In the data rows, the value 128 means zero.
Here are some points:
[167 138 184 159  95 116 150  97 103  99  95  96  97 109 145  98 195 181
 159 173 166 167 166 151 141 162 165  88 166 152 194  96]
[145 156 150  92 154 122 150 164 172 166 161 163 164 109 178 166 165 153
 152 130 166 178 106 151 173 102 150 156 106 174 185 163]
[ 98 146 155  92  95 182 150 164 172 166 161 163 164 109 141 105  82 111
  99 153 105 175 166 151 138 155 144 149 159 153 194 103]
[ 95  81 113  92  95  85  78  97 103  99  95  96  97 109  98  98  97 108
  92  88 166 158 166  80 135  95 104  88  99  76 111  96]
[ 32 169 113 159 161  28 150  97 103  99 161  96  97 109  90  98 141 124
  92 153 166 167 166 151 187 162 173  88  99 194 194  96]
[165 117 133 159 161 168 150 164 172 166 161  96 164 187 166  98 127 123
  92 171 166  98  99  80  95 162 104 156  99 105 111  96]
[ 59  92 139 159  95 180  78  97 103  99  95 163  97 109 162 166 139 111
 159 180 166  79  99  80  78 162  79 156  99 115 111  96]
[114 122 156 159 102  99 150 104 110 106 102 156 157 109 123 159 116  71
 152 104  98  83  99 151 107  95 126 156  99 163 111 103]
[169 184 180  99 154 189 150 104 110 159 154 163 157 179 150  98 179 185
 159 134 105 133 106 144 171 155 174 156 166 169 111 156]
[150 139 157  99 161 119 150  97 103  99  95  96  97 109  92  98  71 166
 159 124  98 155 166  80 125  95 118  88  99  94 111 163]
[ 80 164 108 159 161 138 150 164 172 166 161  96  97 187 141  98 167  90
  92 163 166 108  99 151 137 162 140 156 166 180 111  96]
[ 65 118 160 159 161 144 150 164 103  99  95 163 164 109  99 166 105 179
 159 130 166 112 166 151 140  95 112 156 166  91 111 163]
[154 162 150 152 154 157 143 104 165 106 161  96  97 117 155 105 114 122
 159 154 166 126 159  80 152 102 152 156 166 139 120  96]
[190 128 149 159 161 101 150  97 172  99  95  96  97 187 121  98 160  59
 159 128 166 129  99  80 144  95  96 156 166 120 111  96]
[149  98 142 159 161  86 150 164 110 106 102  96  97 117 108 159 166 117
  99 103  98 104  99 151 153  95  99  95  99 114 111 103]
[ 87  91  74 159  95 102  78  97 103 166  95  96  97 187 101 166 144 153
 159  90  98 139 166 151 103  95  73  88  99  93 111  96]
[158 162 149 159 161 162 150  97 172  99 161  96  97 109 155  98 109 119
 159 157 166 131 166  80 160  95 157 156 166 135 111  96]
[109  94  77 159  95 111 150 164 103  99  95 163  97 109 110  98 146 170
 159 113 166 104  99  80  88 162  99  88  99 150 194  96]
[155 163 136  92 161 144 150 164 103 166 161 163 164 187 151 166 168 144
 159  94 166 157 166 151 158 162 155  88  99 107 111 163]
[160 128 158 159  95  91  78  97 103  99 161  96  97 187 165  98 131 166
 159  91  98 166 166 151 162 162 115 156 166  86 111 163]
[141 127 105 159 102 137 150 157 172 166 161 156 164 187 186 159 152 149
 159 153 159 171 159 151 154 162 150  95 159 160 111  96]
[ 82  78  87  92  95  93  78 164 103  99 161 163 164 109  78  98 101 125
  92  90  98 147  99 151 130 162 169 156 166 122 111  96]
[123  85  73 159 161 171 150  97 110 166 161  96  97 117 113  98 104 107
  92 126  98 136  99 144 119 162 162  95 106  94 120  96]
[177 150 161 159 161 174 150  97 172  99 161  96  97 187 184  98  84  81
  92 103  98  81  99  80 114  95 103  88  99 109 111 163]
[152 164 132  92 161 166 150 164 172 166 161 163 164 109 146 166 169 175
 159 100  98 133  99 151 106  95 118 156 166 170 111 163]
[130 180 177 152 154 164 150 104 110 106 102 103 104 109  47  98  99 145
 152 156  98 132 166 151 147 102 166 156 106 114 120  96]
[180 126 107 159 161 116 150 164 165  99  95 103 104 109 118 166 161 104
  92  46  98 110  99 151 147  95 118  95  99  93 111 156]
[136 113 118 159 161 124 150 164 172 166 161 163 164 109 167 166 158  84
  92  87  98 117  99  80  98 162  89 156 166 113 111 163]
[163 165 140  92 161 165 150  97 103 166 161 163 164 109 172 166 134 167
 159 105  98 171 166 151 156 162 162 156 166 175 111  96]
[146 166  90 159 161 106 150 164 110  99 102 156 164 187 146 159 139 152
 152 129 159 155  99  88 101 102  89  88  99 113 111 163]
[147 165 136 159 154 162 143 104 103 106 161 156 164 117 102 159 149 161
 152 120 166 117 159 151 166 102 131 149 166  91 111 156]
[147 140 153 159 154 152 150 104 103 159 154 163 157 109 153 166 177 117
 152 153 159 136 159 151 150 102 145 149 159 105 111 163]
[153 164 161  92 154 119 150 157 165  99 102 163 164 179 158  98 155 150
 152 101 159 136 159  80 117  95 164  88  99 162 185 103]
[125  91 108 159  95 104  78 164 103  99 161 163 164 109 175 166 191 149
  92 122  98  70  99  80 161  95  84 156  99 112 111  96]
[158 103 120 159 161 108  78 164 172 166 161  96 164 187 170  98 173 149
 159 126 166  98  99  80  80  95 118  88  99 154 111  96]
[152 124 106 159  95 128  78  97 103 166 161  96 164 109 120 166 101 127
 159 147  98 119 166  80 114 162 160 156  99 130 111 163]
[115 119 133  92  95  92  78  97 103  99  95  96  97 109  97  98 108 104
  92 160  98  96  99 151 137  95  98 156 166 120 111  96]
[160 134 151  92 161 124 150  97 172  99  95  96  97 109 108  98  86 106
  92 173 166 131 166 151 168 162 146  88  99 158 111  96]
[128 148 152 159 161 166 150 164 172 106 161 156 157 109  93  98 112  94
  99 137  98 145 106 151 163 102 125 156 166 163 185 163]
[152 154  88 159 161 105 150 164 103 106 102 156 157 179 144 166 138 158
 159 126 166 159  99  88 101  95  83  88  99 113 111 163]
[175 122 105 152 154 114 143 157 165 106 102  96  97 109 114 166 159 108
  99  47  98 112  99 151 146  95 117  95  99 100 111 156]
[ 59 114 147 159 161 165 143 104 172 159 154  96  97 179  97 159 105 133
 152 136  98 194 159 151 135 155 135 149 159 124 185  96]
[161 159 142 159 161 134 150  97 103 166 161  96  97 109 144  98 116 111
 159 182 166 103 166 151 142  95 101 156  99 114 111 163]
[107 142 211  92  95  62 143  97 103  99 161  96  97 109  84 159 117  83
  92  93  98 109  99 151  96 102 116  95 106 188 120 156]
[107  96  75 159 161 156 150  97 103 166 161  96  97 109  94  98  98 105
  92 181 166  87  99  80  84  95 122 156  99 104 111  96]
[119 150 161  92 161 166  78 164 172 166 161 163 164 109 184  98 122 191
 159 124 166 213 166 151 146 162 161 156 166  78 194 163]
24 more points follow, each with its number after it:
[168 107 109  92  95 139  78 164 172 166  95 163 164 109 213  98 139 150
 159 129  98  79  99  80 112 162 101  88  99 177 194  96] 0
[138  79 141  92 102  96  86 164 103  99  95 163 164 109 108  98 103  91
  99  98 105 155 106  88 100 155 153  95 106 127 111 103] 1
[160 131 170  92  95 130 150  97 172 166  95  96  97 109  83  98  78  54
  92 136  98 154 166  80  91 162 109  88  99 172 111  96] 2
[122 144 151  92 161 101 150 164 110  99  95 103 104 187 168 159 147 155
 159  84 105 147 166 144 138 155 164 149 159 128 194 156] 3
[119 141 149  92 161 100 150 164 103  99  95  96  97 187 167 166 145 155
 159  83  98 147 166 151 140 162 162 156 166 123 194 163] 4
[142 156 152 159 161 149 150  97 103  99 161 163 164 109 147 166 171  91
  92 133  98 130  99 151 152 162 171  88 166 169 111  96] 5
[149 160 190 152 154 150 143 104 110 106 102  96 104 117  98 166 131 105
 159 110 166 105 159  88 102 162 111 156 106 153 120 103] 6
[ 84 125  99  92  95  95  78 164 103  99  95 163  97 109  80 166  88  99
  92 127  98  81  99 151 179  95 135  88 166 161 111  96] 7
[136 160 147 159 161 118 150 164 103  99  95 163 164 187 149  98 128 172
 159 131 166 140 166 151 174  95 158 156 166  86 111 163] 8
[181 125 142 152 154 105 143  97 165  99  95  96  97 187 122  98 151  71
 152 126 159 130  99  80 140 102  97 149 159 120 111  96] 9
[157 164 138  92  95 145 150 164 172 166  95 163 164 109 139  98 143 144
 159 112 166 168 166 151 147  95 169 156  99  81 111  96] 10
[110 148 159 159 161 174 150 164 172 166 161 163  97 109 158  98 138 107
 159 171 166  95  99 151 146 162 148  88  99 117 111 163] 11
[153 164  84 159 161 101 150 164 103  99  95 163 164 187 143 166 140 159
 159 125 166 159  99  80 101  95  80  88  99 113 111 163] 12
[102  89  80  92  95  84  78  97 103  99  95  96  97 109 100 166 160  88
  92 157 166 159 166 151 158  95 118 156  99  89 111 163] 13
[100 155 135 152 102 162 150 157 172 166 161 163 164 179 156 159 173 154
 152 165 159 159 159 151 158 155 157 156 159 168 120 163] 14
[ 82  93 115 159  95 128  78 164 165  99  95 103 164 109 118  98  85 161
  92  98  98 157 166  88  90  95 148  88  99  92 111 156] 15
[ 38 107  69  92  95   0 150  97 103  99 161 163  97 109 112  98 114 118
  92 103  98  85  99 151 165  95 136 156  99 130 111  96] 16
[ 85 164 120 159 161 139 150  97 172 166 154 156 164 109 200 105 135  89
  99 145  98 108 106  88 178 155 142  95 106 149 185 156] 17
[125 116  97 159  95 150  78  97 103  99  95 103 104 109  98 166 134 154
 159 166 166  86  99 144 121 155 122 149 159  93 111 156] 18
[143 140 156 159 161 134 150  97 103  99  95  96  97 187 153 166 170 106
 159 145 166  81  99  80  84 162 101  88  99 129 111  96] 19
[138 118 103 159  95 145 150 164 172 166 161 163 164 187 192 166 153 145
 159 165 166 176 166 151 153 162 145  88 166 165 111  96] 20
[107  93  87  92  95 139  78  97 103 106 102  96  97 187 137 105  76 172
  99 106  98 133  99  88 111 155 103  95  99 115 111 103] 21
[ 90 153 144 159 161 114 150  97 103 166 161  96  97 187 172  98 129 104
  92 146  98  98  99 151 116 162 142  88  99 167 194 163] 22
[163 114 115  92 102 138  86 157 172 166  95 163 157 109 203  98 137 147
 159 132  98  83 106  80 111 155 105  95 106 176 185  96] 23
Which two of these numbered points are nearest to each point below, ignoring the 3 directions in which the first points spread most? Their numbers follow each, nearest first.
[ 90 179 114 159 161 134 150 164 110  99  95 163 157 109 113 159 112 129
  99 143  98 217 106 151 201 162 132 156 166  96 185 163] > 12 9
[ 82  93 116 159  95 133  78 164 172  99  95  96 164 109 121  98  82 165
  92  99  98 156 166  80  86  95 156  88  99  89 111 163] > 15 1
[ 89 127 106  99 102  97  86 164 103  99  95 163 104 109  88 166  92 100
  99 132 105  84 106 151 171 102 137  95 159 161 120 103] > 7 14
[ 82  91 115 152  95 131  78 157 165  99  95  96 157 109 118 105  84 157
  92  97  98 156 159  80  87 102 155  88  99  91 111 156] > 15 1
[136 128 153 152 154 155 143  97 165 159 154 103 164 109 119  98 134  96
  92 117 105  78 106  80 110  95  89 149  99 115 111  96] > 17 1
[128 161 150  99 102 167 150 104 103 159 102 163 164 109 104 105 134 160
 152 185 166 106 106  88  69 102 116  88 106 103 120 156] > 12 11
[ 97 181 145 159 161 149 150 157 172 106 161  96 164 179 165  98 132  92
  92 151  98 114  99 144  96 155 158  95  99 114 111 156] > 22 14
[167 134 130 159  95 147 150 164 172  99 161  96 164 187 142  98  87 179
 159 158 166 183  99 151 181 162  95 156 166 150 111  96] > 20 14
[126 166 179  99 154 123 150 157 165 106 154  96 157 179 147  98  80 113
 152 127  98 143 159 144 134 155 181 149 159 126 185 163] > 3 4
[144 153 182 152 154 146 143 104 103  99  95 103  97 109  91 159 127  99
 152 103 159 110 159  88  91 155 106 156  99 144 111  96] > 6 19
[124 133 108  92  95 131  78  97 103  99  95  96  97 109 109  98  95  88
  92  89  98 120  99 151 109  95  94 156  99  84 111  96] > 10 9
[166 141 144  99 154  96 143  97 103 106 154  96  97 109 112 159 132 135
 159 144 159 145 159 151 152 162 133  88  99 169 185 156] > 19 6
[170 145 142  92  95 154 150  97 103 166 161 163 164 187 112 166 172 130
 159 133 166 182  99  80 124 162 159  88  99 160 111 163] > 19 14
[ 95 174 139 159 161 142 150 157 165  99 154  96 157 179 166 105 130  97
  92 150  98 122  99 151  94 155 158  95  99 112 111 156] > 22 14
[136 160  73  92  95  97 150 164 103 166  95  96  97 187 203  98  99 204
  92  10 166 122 166  80 119 162 218 156  99  95 194  96] > 3 4
[ 96 157 132 159  95 163 150 164 172 166 161 163 164 187 160 166 174 161
 159 175 166 167 166 151 167 162 165 156 166 169 111 163] > 14 20
[126  99  74  92  95 116  78 164 110 159 161  96 104 117 115  98  82 144
  99 137  98 107 106 151 105  95  85 149  99 104 111  96] > 21 14
[163 112 125 159 161  90  78 164 172  99  95  96  97 109 156  98 110  91
  92 170 166 143 166  80  91  95 114  88  99 106 111 163] > 15 13
[140  79 138  92 102 101  86 164 110 106 102 156 164 109 114  98 108  83
  92  89  98 154  99  80  94 155 152  95  99 133 120  96] > 1 2
[129 119  93 159  95 155  78  97 103  99  95  96  97 109  98 166 132 156
 159 170 166  88  99 151 126 162 122 156 166  91 111 163] > 18 14
[154 145 160 159 161 158 150  97 103 166 161 163 164 109 156 166 177 119
 159 158 166 134 166 151 157  95 153 156 166 108 111 163] > 13 14
[ 85 109  80 159 102 151 150 164 165 159 154 163 164 179 124 105 158 166
  92  99  98 159 159  88 168 162 141 156 166 123 194 163] > 14 15
[136  87 110 152 102 149 150  97 103 166 102 163 104 109 164 105  67 166
  92 135 105 174 166 151 177 102 172 156 166 143 111 103] > 20 14
[139  69 139  92  95  93  78 164 103  99  95 163 164 109 109  98 104  81
  92  89  98 153  99  80  93 162 158  88  99 128 111  96] > 1 2
[ 87  78  89  99  95  99  86 157 103 106 154 163 157 109  87  98  96 130
  92  95  98 150 106 151 135 155 169 156 166 125 111  96] > 1 7
[157 130 169  99  95 134 150 104 172 159 102 103 104 109  92 105  83  68
  99 136 105 154 159  88  94 155 110  95 106 169 111 103] > 2 1
[ 67  62  91  92 154  98  78  97 165 159 154  96  97 109 170  98  64 174
  99  45  98 147 159 144 122 102 107 156  99 108 111  96] > 21 15
[155 107  91  92  95 125 150 164 172  99 161 163 164 109  99  98  87 117
  92 148  98  86  99  80  77 162  82 156  99  87 111  96] > 1 2
[189 125 144 152 154 100 143 104 172 106 102  96  97 179 122 105 158  65
 159 122 159 124  99  88 144  95  96 149 159 123 111 103] > 9 3
